In the rows, 128 means zero.
The rows of M fall into a few groups, which share some directions, and each row is roughly a mix of its group's hidden directions.
M:
[[105  97 138 109 147 171 102 118 141 130]
 [134 113 125 156 112 108 177 151 114 143]
 [119 116 145 143 109 116 177 153 105 141]
 [104  95 122 113 129 137 167 165 122 120]
 [ 84 105 151 131 101 100 114 139 143 134]
 [145 138 130 116 128 156 116  98  81 106]
 [141 104 126 119 158 159 115 115 153  91]
 [131 102 102 138 170 133 127 114 112  92]
 [119 149 166 159 121  98 128  98 140 142]
 [119 159 116 148 130 119 185 135 136 126]
 [154 163 115 153 118 111 158 143 139 103]
 [125 144 132 133 145 117  92  90 168 122]
 [142 126 104  95 139 157 140  94 118 100]
 [ 75 109 148 121 113 111 136 125 146 105]
 [124 136 106 163 174 110 148 113 138 137]
 [139 152 133 122 149 154 159 137 142  84]
 [160 132 141 133  95 132  87 141 110 104]
 [170 157 104 115 126 141 110  95 123 120]
 [135  94 121 140 128 108  80 145 129 153]
 [123 154 120 137 109  83 141 140 119 167]
 [ 81  95 139 118 103 105 115 117 134 129]
 [127 135 144 119 101 124 182 149 108 141]
 [124  87 114 111 139 118  90 128 162 125]
 [176 144  82 125 126 133 112 126 134 134]
 [148 154 144 170 138 124 134 167 115 139]
 [124 107 104  92 139 164 127 145 109 104]
 [148 151 104  99 132 150 150  87 128 136]
 [133 167 164 142 112 108 113 104 136 150]
 [ 87 115 152 112 151 141 109 106 135 101]
 [169 140  85 101 122 149 123 139 121 127]
 [108 108 104 106 152 130 132 131 175 110]
 [131 118 148 119  94 124  91 131  86 140]
 [122  96 128 140 108 114  95 132  85 145]
 [152 127 120 166 134 127  82 115 101 132]
 [147 120 130 167 129 126 129  97  84 116]
 [152 143  89 100 133 130 133 120 170 123]
 [119 129 142 172 146 100 123 163 148 140]
 [141 107 127 140 137 110  87 158 156 149]
 [133 140 125 138 134 169 115 145 173 103]
 [142 159 112 113 152 147 163 104 151 118]
 [148 146 137 146 160 141 141 163 148  96]
 [112 156 112 145 142 137 166 141 168 132]
 [137 103 104 148 174 113 107 133 151 126]
 [139 133 102 108 159 150 150  97 138  99]
 [108 128 163 155 112 101 142 152 129 157]
 [116 113 139 124 138 156  90 129  84 112]
 [135 114 149 119  97 138  83 131  94 127]
 [168 139 110 140 140  95 149 124 140  96]
 [106  98 128 112 165 163 132 109 147 123]
 [167 141 126 138 159 143 122 162 153 114]
 [124 151 165 112  99 135 141 146  95 147]
 [122 129 124 126 126 104 115 125 176 172]
 [135 145 142 124 134 147  79  99 101 117]
 [124 132 108 170 165 111 147 112 106 138]
 [119 104 133 112 132  97 142 104  83 148]
 [151 153 135 158 132 114 122 156 141 170]
 [159 132 135 133 108 144  80 144 138 102]
 [149 126 146 131 100 157  99 136 107  92]
 [166 109 121 124 152 122 127 110 134  81]
 [119 126 136 121 105  94 122 125  86 165]
 [ 90 122 153 127 126 110 133 160 161 148]
 [112 140 125 125 114  99 107 142 133 182]
 [119  94 122 128 125 141 162 158  89 119]
 [ 87  98 120 134 145 115 139 104 119  96]
 [113 119 152 119  95 147  99 133  89 142]
 [116 118 151 120  95 133 108 128  79 144]
 [153 144 124 169 152 114 121 153 131 160]
 [107 117 142 151 136 100 165 101 155 119]
 [114 145 135 136 100 109 161 131  85 146]
 [149 135 134 166 150 116 113 170 142 142]
 [126 128 137 129 145 148  82  95 103 106]]

One row of each group comes first, with its name. Which group is each row after those in?
[125 157 118 146 122 104 183 132 118 130] : U
[ 95  98 127 110 142 134 168 128 141 101] : V
[134 151 134 135 147 151 164 133 116  83] : B

[122 122 161 162 125 126 120 108  81 124] : V
[101 161 135 145 101 160 138 156 137 141] : U
[118 126 128 134 146 168 167 120 136  92] : U
[113 116 125 125 151 131 183 104 110 115] : U
[110 119 122 127 156 121 121  92 171 103] : V
[111 108 119  98 128 118 114 113 181 132] : B
